One turn moves each row of this set onto another row. After a few examples, where does it send each row asked below?
J697: [ 3.14  1.46  2.05  2.45 -1.10 -1.57 -3.89  2.73 -1.45 -1.69  0.92  3.50
 -2.83  0.88]
J343: [ 2.64  4.56  3.03  0.36  1.79 -0.82  0.06 -2.01  0.39 -3.35  1.23 -1.72
 -0.80  0.61]
J431: [ 1.44  2.48  0.30 -0.23  4.15 -0.15 -0.33  1.93 -3.62  0.18 -0.59 -0.63
 -3.38 -2.75]
J921: [ 3.14  4.73  2.74 -0.06  1.49 -0.83  0.68 -1.40  0.36 -3.04  1.36 -1.62
 -0.29  1.13]
J420: [-2.82 -0.35  2.27  3.35 -1.32 -1.82 -0.05  0.75 -3.98 -0.99 -2.52 -0.55
  3.28  0.56]
J513: [-0.32  3.78  0.56  3.85  1.59 -3.10  2.03  2.23 -2.26 -0.89 -1.19 -1.09
 -4.89  3.68]
J179: [ 0.50  0.70 -0.10 -1.36  3.15 -0.93  0.78  2.97 -1.92  1.50  0.00 -0.82
 -0.64 -2.23]
J175: [-2.16  1.75  4.92  5.36 -0.46  2.27  0.14 -0.43 -3.10 -0.23 -3.01  0.65
  0.95  0.48]
J177: [ 1.91  4.13  3.24  0.25  1.74 -1.23 -0.40 -2.11  1.12 -3.36  1.12 -1.54
 -0.48  0.02]
J72: [-2.89  2.59  2.10  3.33  1.29 -3.41  0.29  1.81  0.69 -1.56 -2.46  0.31
 -5.08  0.47]
J253: [ 0.76  3.69  3.04  3.29 -1.38  1.01  0.76  1.37 -6.11 -2.78 -4.61  1.62
 -0.64  0.33]
J354: [ 1.06  3.51  1.93  2.67 -1.43 -1.57  0.34  2.97 -6.13 -2.63 -3.75  1.97
  1.70  1.31]
J974: [ 2.21  3.95  2.97 -0.62  1.11 -1.40  0.57 -1.02  1.76 -2.77  1.17 -1.11
  0.73  0.42]
J885: [-0.30  0.54  0.58 -1.01  3.42 -0.41  0.19  2.13 -1.49  1.07 -0.56 -0.72
 -1.64 -3.38]
J330: [-0.32  2.94  0.56  2.65  0.54 -2.79  3.60  3.31 -1.01  0.20 -1.06 -0.91
 -3.28  4.18]
J991: [-3.11 -0.15  3.33  3.96 -1.23  0.58  0.35 -0.77 -4.11 -1.24 -3.33 -0.92
  0.97 -0.48]
J834: [-1.38  1.79  2.99  4.78 -0.34 -1.67 -0.72  1.87 -3.76 -0.18 -1.53  0.87
  4.31  2.31]
J473: [ 1.76  3.71  3.22 -0.26  1.42 -1.36 -0.13 -1.59  1.77 -3.13  1.07 -1.27
  0.18 -0.18]
J696: [-2.63  0.69  3.93  5.22 -0.44  0.23 -0.22  0.30 -2.93  0.33 -1.85  0.00
  3.15  1.39]
J980: [-1.39  1.87  3.68  3.88 -1.25  1.94  0.74 -0.47 -5.14 -2.10 -4.31  0.22
 -1.09 -0.55]
J217: [ 0.49  3.79  3.04  4.59 -0.26 -1.66 -0.93  2.85 -4.68 -1.17 -2.35  2.32
  3.14  2.39]
J643: [ 1.77  1.76 -0.50 -1.09  3.44 -1.09  0.91  3.37 -3.09  1.22  0.17 -0.76
 -1.01 -1.36]
J474: [ 0.95  4.78  3.91  4.76 -0.29  0.45 -0.63  2.20 -4.83 -1.79 -3.58  2.88
  0.90  1.49]
J681: [ 1.41 -1.60  2.31  2.90 -1.72  1.55 -0.74  0.34 -0.77  1.09  2.19  0.03
 -2.40  2.00]
J146: [ 2.24  2.56 -0.36 -0.56  3.92 -0.70  0.32  2.82 -3.99  0.53 -0.11 -0.70
 -2.43 -1.60]
J609: [ 3.07  4.32  2.78 -0.50  1.16 -1.09  0.94 -0.98  0.99 -2.75  1.36 -1.28
  0.46  1.09]
J517: [-1.68  2.01  1.24  1.89 -0.05 -2.84  3.54  3.66  1.02  0.36 -1.70 -0.04
 -2.43  2.84]
J631: [ 2.93  1.20  2.98  1.98 -1.89  1.13 -2.23  2.23 -0.36 -1.11 -0.02  3.61
 -3.82  0.22]
J277: [ 2.49  0.33  1.19  3.16 -0.66 -2.57 -3.96  2.04 -2.07 -0.87  2.40  1.65
 -1.55  2.14]
J918: [ 0.17  1.47  0.76 -0.39  3.92 -0.02 -0.41  1.63 -2.37  0.37 -0.76 -0.65
 -3.03 -3.66]
J719: [ 2.08 -0.43  3.12  2.25 -2.18  2.57 -0.68  1.02 -0.05  0.21  0.59  1.87
 -3.53  0.78]
J946: [-0.37  3.68  4.80  5.11 -0.45  2.38 -0.03  0.61 -4.03 -1.23 -3.90  2.04
 -0.18  0.51]
J12: [-0.70  1.49  1.61  2.66 -1.36 -2.88 -0.08  2.69 -4.98 -1.78 -2.70  0.86
  3.60  1.42]
J775: [-1.63  3.64  1.47  4.15  1.96 -3.34  0.32  1.43 -1.43 -1.67 -1.84 -0.58
 -5.79  1.81]
J208: [ 1.60 -1.35  1.29  3.35 -0.93 -1.11 -2.51  0.83 -1.74  0.51  3.07 -0.19
 -1.30  2.65]
J176: [-3.01  1.87  1.96  2.16  0.30 -3.10  1.92  2.93  1.97 -0.55 -2.40  0.55
 -3.37  0.96]

J179 moves to J885
J474 moves to J217
Now these:
J330 moves to J517
J609 moves to J974
J12 moves to J420
J719 moves to J631

One turn moves each row of this set onto another row. After a few examples, where does it send each row asked below?
J638: [ 0.07  3.24  2.99  0.57  1.91  2.61 -2.42  0.77  1.87 -4.06  0.00 -1.62
 -2.10 -2.08  4.02  1.75  2.73 -1.96 -0.58 -1.01  0.42  1.81 -2.41  1.12
 -1.22  0.37  3.25  0.09  0.55 -2.59 -2.24 -2.04]
J698: [-1.38  0.18 -0.76  0.81 -0.51  6.49 -0.12  2.84 -1.36  2.11 -2.48  0.68
 -0.66  3.75  1.72  2.11 -3.40  1.08 -1.05  0.40  4.79 -1.26  3.44 -0.52
 -0.54 -0.46 -0.57  1.80 -1.88  2.27 -1.90 -0.02]
J449: [-0.41 -0.48  2.04 -2.24 -1.19 -0.70  0.71  1.14  2.76 -3.05  5.00 -2.03
 -0.49  0.22  1.26  0.28 -0.49  0.92 -0.58  2.01 -0.77 -0.93 -2.95  0.67
  1.10 -1.50  0.83  1.00  0.81  1.15 -4.16 -5.15]
J296: [-1.09 -1.19  0.36 -0.41 -0.65  0.10  1.61  3.78 -2.52  1.16 -3.34 -4.91
  0.05  2.74  2.54  2.82 -1.72  2.54 -2.67  3.89  4.28  2.11  1.34 -3.58
 -1.96 -2.54  1.95 -1.77 -1.91  0.94 -2.98 -1.59]
J263: [ 0.14  2.98  2.55 -1.26  1.21  1.77  0.61 -0.49  4.45 -0.79  2.96 -2.90
 -1.71 -2.81  1.27  0.03  0.79 -0.97 -1.49  1.11 -0.50 -0.94 -3.41  0.35
  0.48 -0.43  2.56  2.11 -0.16 -0.96 -3.12 -2.77]
J792: [-3.11  0.66  2.98 -0.33 -2.43 -0.80 -2.78  0.44  1.08 -3.21  2.24 -0.52
 -2.87 -0.86  2.53  0.08  2.54 -1.74  0.48  0.36  1.56  0.64 -3.20  1.42
 -1.73  1.12  1.17 -1.97  0.32 -2.39 -0.73  0.70]
J835: [ 1.14 -1.36  1.70 -1.52  0.36  0.14 -3.52  0.01  0.83 -5.09  4.04 -1.61
  1.19 -0.13  4.83  1.44  2.17  1.95 -0.17  1.91 -1.11  0.98  2.19  2.27
  1.02 -0.81  0.45  1.87  0.99  0.83  0.03 -2.87]
J194: [-0.31  0.74 -2.77 -0.53  1.86  2.32 -0.68  4.44 -0.38  1.72 -2.32 -2.21
  3.37  2.66  2.18  4.27  1.73  1.30 -0.48  4.08  2.72 -3.25  1.35 -2.38
  1.32 -3.06  0.32 -2.24 -3.23  3.09 -1.29 -0.38]
J190: [-2.96 -1.63 -1.22 -0.98  1.51  3.23  0.94  4.22 -1.29  2.71 -1.70 -1.72
  1.50  3.53  4.38  0.11 -1.00 -0.99 -0.58 -0.46  3.75 -3.45  3.96 -1.94
  1.07  0.83  0.63  1.41 -2.99  0.54 -0.34 -0.03]
J446: [-0.06 -1.13 -1.17 -0.54  3.02  4.90 -0.63  5.09 -2.69  0.65 -3.67  0.56
  1.64  1.81  3.07  4.13  1.01 -0.42 -2.30  0.96  1.65 -3.46  1.06 -0.32
  0.64 -0.99  1.87 -2.28 -3.77  2.49  0.25  0.42]
J925: [-2.22 -1.17  2.97 -0.82 -2.33  0.04 -0.37 -1.79  3.25 -1.19  4.19 -1.98
 -2.53 -1.54  1.24  0.35  1.13  0.32  0.17  2.84  0.64 -2.05 -3.41  1.21
 -2.25  1.36  0.06  0.19 -0.55  0.12 -0.67 -0.94]
J154: [-1.70 -0.15  3.70 -0.10 -1.48  1.07 -2.82 -2.46  1.35 -2.97  3.49 -0.69
 -0.88 -1.18  3.51  1.01  2.70  2.65 -0.23  3.07  0.88  1.18 -0.61  2.82
 -1.59 -0.02 -0.28 -0.62 -0.05 -1.36  1.32  1.06]
J188: [ 0.80 -1.21 -0.60 -0.83 -2.21  1.52 -0.98  3.77 -3.20  1.47 -3.50 -2.19
 -2.08  1.25  0.27  2.17 -3.52  0.56 -3.89  2.31  3.80  1.92  3.40 -1.61
 -1.35 -1.59  2.06  1.04 -1.08  2.60 -1.32  0.77]
J808: [-0.79 -3.63  0.51 -2.26  0.74  0.14  1.60  4.09 -3.61  1.73 -2.70 -3.81
  0.34  1.15  3.53  0.64 -1.62  0.60 -4.60  1.81  2.33  0.20  3.45 -2.05
 -0.10 -0.65  3.18  0.07 -2.70  0.55  0.34  0.30]
J151: [ 1.82  3.02  1.93 -0.11  1.77  2.25 -2.98 -2.16  3.62 -2.32  2.35 -3.48
  0.20 -2.72  3.79  1.71  3.04  1.20 -0.39  2.47 -0.10  1.20  0.99  1.27
 -0.15 -0.72  1.32  2.69  0.31 -0.72 -0.28 -1.36]
J378: [-0.19  1.97 -1.85 -0.89  0.39  4.31  0.04  5.08 -1.08  2.19 -2.42  1.24
  0.76  1.96 -0.70  3.20 -1.08  0.21 -2.62  2.37  2.75 -2.65 -0.37 -0.74
  2.16 -3.38  1.23 -1.91 -2.79  3.00 -2.45  0.79]
J736: [-0.05  0.01  2.42 -0.56 -1.05  0.76 -3.24  3.04 -0.41 -6.32  1.66  0.83
 -2.33  0.46  2.85  1.52  0.51 -1.72 -0.46 -1.44 -0.10  1.86 -2.08  2.05
 -0.22  0.00  1.99 -0.38  1.71 -0.23 -3.01 -3.39]
J978: [-3.66  1.54 -0.36  0.59  0.45  3.60  1.49  3.85 -0.84  2.00 -2.08 -1.65
  2.12  5.29  3.73  1.40 -1.33  2.31  0.04  1.58  5.51 -0.25  2.10 -2.45
  0.70 -2.46 -0.43 -1.12 -2.32 -0.47 -3.42 -0.82]

J446 moves to J194
J151 moves to J263
Now these:
J808 moves to J296
J736 moves to J835
J792 moves to J154
J698 moves to J190

One turn moves each row of this set onto another row. After a few examples, where does it send each row asked below?
J754: [-0.35 -2.66 -0.90 -1.54 -2.87  2.78  3.61  0.37  2.41 -2.94 -4.89 -2.52
 -0.82  2.08]
J815: [ 0.58 -2.87  0.13 -2.12 -2.71  0.03  3.04  4.23  4.12  3.50 -1.33 -0.55
  3.27  1.12]
J19: [-0.40 -2.08 -0.82 -1.76 -2.69  1.56  3.00  1.74  1.73 -3.83 -4.27 -3.15
 -1.38  1.91]
J799: [ 3.32 -0.36 -0.56 -3.22 -3.80  2.41  2.39  3.40  2.79  3.05 -0.26 -4.85
 -1.38  2.84]
J22: [ 3.10 -0.97  1.98 -2.81  2.75 -0.11  0.31  1.13 -1.07  0.95 -1.25 -2.96
 -2.00 -0.40]
J639: [ 0.91  1.01  0.98 -5.31 -0.03  4.15  3.73  0.44  1.49 -1.96  1.54 -3.90
  0.57  2.87]
J105: [ 3.51  0.56  0.45 -1.90 -4.42  1.93  1.27  3.72  3.27  1.84 -0.43 -4.82
 -1.05  2.16]
J259: [-0.66  0.20  4.12 -2.40 -1.70  2.64 -1.32  0.23  0.93  4.34 -3.28 -0.01
  1.70 -0.16]
J533: [ 0.58 -4.18  1.59 -0.60 -0.06  4.54 -0.77  1.37 -2.79 -0.94 -0.65 -3.66
  1.57  2.28]
J398: [-0.46 -2.80 -1.11 -1.47 -2.55  2.57  3.39  0.65  1.95 -3.26 -4.05 -2.59
 -1.70  1.47]
J629: [-1.00  0.40  3.74 -2.54 -2.40  2.76 -1.73 -0.03  1.06  4.19 -2.96 -0.96
  1.13 -0.41]
J260: [ 1.63 -1.27  3.94 -1.63 -3.08  4.32  1.89  2.64  1.70 -0.09 -2.29 -2.01
  0.51 -3.61]
J143: [ 0.78  1.47  0.55 -5.27  0.41  3.85  3.42  0.16  1.50 -1.34  1.30 -3.67
  1.47  3.46]
J147: [ 4.01 -1.20  5.11 -4.34  0.95 -0.96  1.80  1.76  2.75  2.29 -3.29 -2.24
  1.12  3.16]
J323: [-0.87 -0.28  3.74 -1.98 -2.33  1.34 -1.29 -0.51  0.73  3.62 -3.01  0.42
  2.06 -0.16]
J282: [ 0.31 -0.71  4.22 -4.04 -1.94  6.76  2.03  0.52  2.56  1.70 -1.08 -1.75
  2.47  4.91]
J178: [ 0.76 -2.15  3.08 -2.57 -3.17  5.22  2.57  1.66  1.23  1.06 -3.03 -1.62
 -0.25 -3.39]
J385: [ 4.09 -1.62  5.62 -4.61  0.77 -0.68  1.77  1.61  2.75  1.66 -3.13 -3.14
  0.82  2.46]
J58: [-1.27 -3.69  1.81 -3.79  1.81  1.35  4.42  0.89  1.47 -1.38 -3.49  1.10
  1.75  2.18]
J862: [ 0.04 -3.23  1.62 -0.94 -1.57  4.46 -0.99  2.67 -2.66 -1.61 -0.26 -4.19
  1.17  2.16]
J972: [ 0.26  1.77  1.62 -5.53 -0.19  3.58  3.09  1.07  0.89 -2.71  0.98 -3.78
  1.05  2.30]
J504: [-1.31 -2.76 -0.80 -1.65 -0.41  1.09 -0.40  1.07 -0.48  1.98 -1.80 -1.04
  0.62  6.37]
J173: [ 3.04  0.41  1.89 -1.70  2.01 -0.76 -0.14  1.98  0.08  0.03 -0.73 -2.92
 -1.46 -0.91]
J110: [ 0.61 -2.83 -0.14 -1.74 -2.10  0.67  2.47  5.12  4.02  4.21 -2.11 -0.88
  2.38  1.30]
J307: [ 0.61 -3.75  1.52 -0.87 -0.64  4.70 -0.82  1.28 -2.65 -1.12 -0.02 -4.06
  0.42  2.33]
J906: [-0.60 -2.84 -1.00 -0.03  0.52  1.96 -1.09  1.89  0.63  2.31 -1.85 -1.45
  0.17  5.80]
J347: [-0.20 -1.93  4.05 -4.93 -2.89  5.47  2.75  0.47  1.46  1.16 -1.44 -1.38
  2.88  5.53]
J459: [ 4.04 -1.56  5.21 -4.05 -0.01 -1.48  1.48  1.07  2.30  2.06 -2.28 -2.23
  1.92  3.66]
J852: [-0.27 -3.03  2.16 -2.88  2.64  2.04  4.37  0.95  3.09 -1.54 -4.12  0.72
  0.94  1.70]
J640: [ 0.38 -2.96 -0.60 -1.96 -1.70  0.23  2.39  5.30  3.97  3.81 -1.52 -1.69
  1.98  0.60]

J282 moves to J799
J629 moves to J143
J639 moves to J110
Now these:
J173 moves to J58
J815 moves to J862

